One vector is turned by the same rotation once a step. Each row is the vector after some number of steps, and that number follows the row.
The counts run from 0 to 236.
[  6  32  -5  -5  19  18   2  20  10 -38 -58  49  58   9 -42  52 -24   3
  26  16 -12  10   8 -13 -10 -12 -26  14  -7 -22 -10 -25  20  16  37 -10
  15   6   6  34  21  -6]  231
[ 29  28   3  -5   5   8  35 -34   4 -39  -5  25  26 -26   0   2  13   7
  32 -15   3 -27 -10   1 -18  46  14  -6   7  -6  -5  23  34  21  -7  28
  -2  56  21  76 -22   7]  177
[ 64  37 -14 -40  -6   2  32 -19  11 -22  -3  31  47  -1 -12  11  34  47
  44  19  -4 -35   7 -34   8  14   8  16   5 -12   6  16  28  10  30 -16
   0  12 -12  40  -5  21]  87
[  4   7  25 -20  24 -11 -27  14  -1 -47 -14  30  30 -12 -49  55 -36 -13
  12   7   4 -45   0  17 -18  -2   7  -9  -8  24  18 -24  30   2 -10   8
  21  14  32  64 -17 -26]  137
[ 38  25   4 -41  27  -9  33  -2 -11 -12  -1  44  33   7 -13  42 -22 -20
   3  19  18 -71 -11  -1  -7 -24  46 -15   3   9   0   4  21 -29 -11  23
  16 -10 -21  56  -2  -7]  209
[ 33  45   0  19  31  30  36 -10  -1 -10 -71  34  41  17 -22  -4 -33   6
 -23  -1  11 -51  13   1  32 -30   2 -11 -15 -20   4  13  -5 -20   9  29
   8 -17   9  39  11  -6]  115
[ 33  23 -15   6 -10   3  35  -4  14 -33 -16  25  21 -47  -9 -10   4  22
  22  -7  18 -23 -16   4  19  38  11  -7  -1  12  -2  31  16  10  14   0
  21  85  14  60 -28   2]  180
[ 14  31  -8   3   4 -34  33  29   8 -19   6  21  14  18  11  36  -4  29
  22  30   0 -51  13 -18 -42  -6  18  43 -11   3  32  27  23 -17  25 -18
  -9  37  21  63  17 -17]  53
[ 46  32  26 -11  13 -20  12 -10 -10 -19  18  35  21 -27 -11  10  -8   6
  56  -1   1 -47   6 -10 -12  11   1 -15  12  10 -22  27  59   7 -44   6
  -7  14  23  62 -30   6]  173
[ 37  45   7  15  -2  19  11 -15   8 -16 -16  13  35  27 -35   3  -6  35
  13   6  -4 -67  -7 -31  44  -1  17  -8  -5  10 -19  17 -49 -16  51   8
  18  17 -22  36 -25 -14]  1
[ -1  15   0 -26  19  -1  25  25 -28 -53  18  42  23  -3 -10  59  -5   6
  19  -4  18 -37 -14 -12  17  39  27   2 -19  14  -9  14  15 -24  31  10
  55  45 -14  35   6  -7]  215
[ 18  57  -1 -14  17 -30 -15   1  -3 -45   7  45  37  -2 -34  -3  19  57
  33  31   1 -15  22 -15  20  33 -23  10 -10  13  26  18  27   2  19  -6
  11  25  46  26  14  -7]  16
[ 16  36  18  32   4  31  12  13   0 -18 -42 -23  38  12 -17  26 -42   5
  47 -30   7 -42  46 -25   1   9  -9   8 -24 -28 -25  32 -28  14 -10  13
   7  12  17  37   4 -24]  151
[ 53  22  26   4  27  16 -18   0  -9 -12  18  56  63  14 -44  20 -47  21
  23  -2  -3 -38  13 -25  25  -3 -20 -16 -15 -17 -18  17   4 -36  17   7
  16   1  -4  -2 -22  -8]  7
[ 47  27  12  24   7  30  -7 -17   6 -21 -11  36  44  22 -46   5 -54  16
  22   5   9 -55  -2 -27  23   5  -2  -9   2 -27 -22  19 -39 -29  35  30
  12  10 -15   5 -20 -20]  4
[ 13  34  -7   5  -6 -28  32  38   6 -43   0   9  -7   4  -3  25 -29   0
  49  18  31 -48  19 -16 -49  14  23  35   3 -10  17  48  -3 -11  -3   3
  -7  37  24  40  25 -29]  56
[ 45  35   9  26   5  27  -1 -19  10 -19 -14  26  41  33 -41   2 -41  20
  14   5   6 -58  -3 -27  27   5   3  -8   2 -22 -23  19 -48 -26  45  28
   7  10 -15  19 -20 -21]  3
[ 37  42  21  20  -4 -43   7   6  23  -1  18  26  15  24 -23  -8 -22  27
  49  44 -14 -61  -3 -11 -22  -4  -7  19  22  -1 -30  32  10 -10  21 -15
 -36   9  26  38 -10 -32]  166
[ 27 -18  -3   0  22  -4  15   6   7 -30 -26  44  33 -10  -6  48 -34  26
  25  23  -2 -33   3  -1 -37  -8   4  37 -13 -23  37  -3  59  -7  30 -13
   1  30  25  41  -2 -19]  49
[ 10  18   6 -24  22 -27   2  28 -19 -54   0  19   2  12 -35  13 -17  38
  39  24   9 -73  18   1  19  15   6  22 -14   9  28  34   2 -12  37   3
  19   8  19  -9  34 -48]  128
[ 30   3  -2   2  -6  -4   0  -8  32 -20 -22  17  44   2 -36  13 -20  33
  61  27 -27 -29  -4  -5 -17   8 -17  32   7 -26 -12   1  17  24  66 -18
 -21  44  12  21  -3 -43]  161
[ 21  24   0 -26  53   6  36  10 -23 -12 -11  49  54  19  -4  34  -4  29
   9   0 -28 -51  11 -11  10 -21  -3  13 -39  -6  26  19  27 -11  40   6
   2  11 -21  14  36 -24]  122
[ 51  25  15  17  16  27 -15  -9   0 -22  -1  43  50  16 -49  13 -62  16
  25   4  11 -47   3 -27  24   3 -10 -14  -2 -25 -22  18 -27 -31  30  21
  14   8 -11  -2 -22 -20]  5
[ 16  10  17 -40   1   6  22   3  17 -35 -20 -23  36  -7 -27  40 -11 -46
  46 -28  10 -43   8  18 -26  25  19  -9  -2 -15 -22  16   7  20  -9  12
   7  33  14  66  -4 -18]  64
[  0  63  -9  -3  18 -11  16  37   0 -23 -35  44  42  12 -26  42   3  34
  32  32 -29 -10  10 -34   1 -24 -21  23 -10  11 -13  -9  10  18  45 -26
   2   2  -7  39  25 -12]  234
[ 60  45 -28 -23 -22 -12  22  -5  28 -43  -1  42  22  -3 -33 -13  -6  27
  37  36  27 -38 -14 -16  -3  30  10  13  29 -18  10  28 -17   0  37  15
  -8  37 -11  18   4  -7]  91
[ 47   8  22 -11   7  24  -1   8  10  -6 -38 -12  76 -12 -31  36 -26  22
  54 -26 -15 -41  39 -11  12  -5 -24   5 -31 -17 -15  12  16  31  -1 -21
   8   9   4  27 -15 -24]  155
[ 35  17 -11   1  48  33  32   0 -12 -18 -59  58  48  -8 -26  22 -48   3
   5  -3   2 -36  11  -2  17 -32  -9  -7 -21 -28  16   9  18 -10  15  27
  12   1 -14  11  19 -16]  118
[ 14  79  -4  -6   6 -36 -10  -3   6 -34  -4  32  35  15 -33 -18  19  50
  15  37   6 -29  20 -11  15  27 -13   7   1  17  28  17   5   2   7   7
   0  14  52  50  17 -11]  18
[ 31   3   1  -4  -1   4   4 -16  30 -14 -27   7  54  10 -31  18 -12  29
  54  15 -36 -31   0  -5 -22   9 -16  31   0 -33  -9   2  16  29  60  -7
 -26  39   8  25   0 -38]  160
[ 33  34  20 -40  -4 -20  23  32  12 -22   2 -25  25  -3 -19  33 -14 -27
  46 -22  23 -64  28   9 -17   8  22  -5  -9   9  -8  37   6   5 -42  -8
   3  12  21  58  -2 -19]  61
[ 65  49 -19 -25 -17 -24  12  17  26 -32  10  50  22 -11 -42 -14 -23  18
  28  34  33 -43 -15  -4  11  15   5  -4  28   3   1  34 -10 -10  21   5
   4  28  -7   6  -8 -12]  93
[  6   8  15 -17  -8  -4  27  17  31 -18 -21 -10  40  -2 -28  39   6 -13
  33  -9 -15 -32 -17  17  13  15  12  -3  -8  16 -45   1  11   6  48 -40
  26  52   6  74 -25 -17]  69
[ 39  27  24  38  -1   5  26  18   9  -2 -26  22  21  10 -24  14 -35   8
  53   8   8 -32  12 -30  22 -13  -4  -1   0 -19 -71  27   9 -37  18 -43
  18 -13  14  38 -20   4]  77
[ 25  43  16 -29  38  -5  16   6  -2 -38  20  62  36   0 -47   6 -24 -42
  26  -6   7 -15 -19  20  -3  32 -15 -35  15 -12 -37  25  24 -11  -7  38
   7  29  13  23   6  -5]  100
[-10  53  12  48   1  -3  15  50 -11 -23 -24  -7  21   3  -7  35 -25  25
  27 -12   9 -34  30 -35  13   0  -1   9 -30  22 -21  30 -23  -4   3 -18
  31  35  16  60  -3 -19]  147
[ -3  34   9 -24  12  -7  23  34 -20 -46  23  18  26  23  -7  42   9  17
   5  -9  18 -48  -3 -10  30  45  23   6 -25  21 -15  24  -5 -27  38   1
  55  35   2  44   9  -2]  217
[ 18  19  -6   1   9 -32  29  30   7 -17  -2  32  21   6  11  40  -4  36
  24  31  -5 -48   9 -14 -38 -13  15  44 -15   6  36  19  39 -19  28 -30
  -3  36  23  57  14 -16]  52
[ 16  18  -1 -38  33   3  38  -7 -21 -28  10  47  34  13  -6  54 -17 -24
   9   3  15 -57 -19  -6 -19   5  40  -8  -3  -7  -5   3  14 -23   7  41
  17  15 -25  52   7 -11]  211
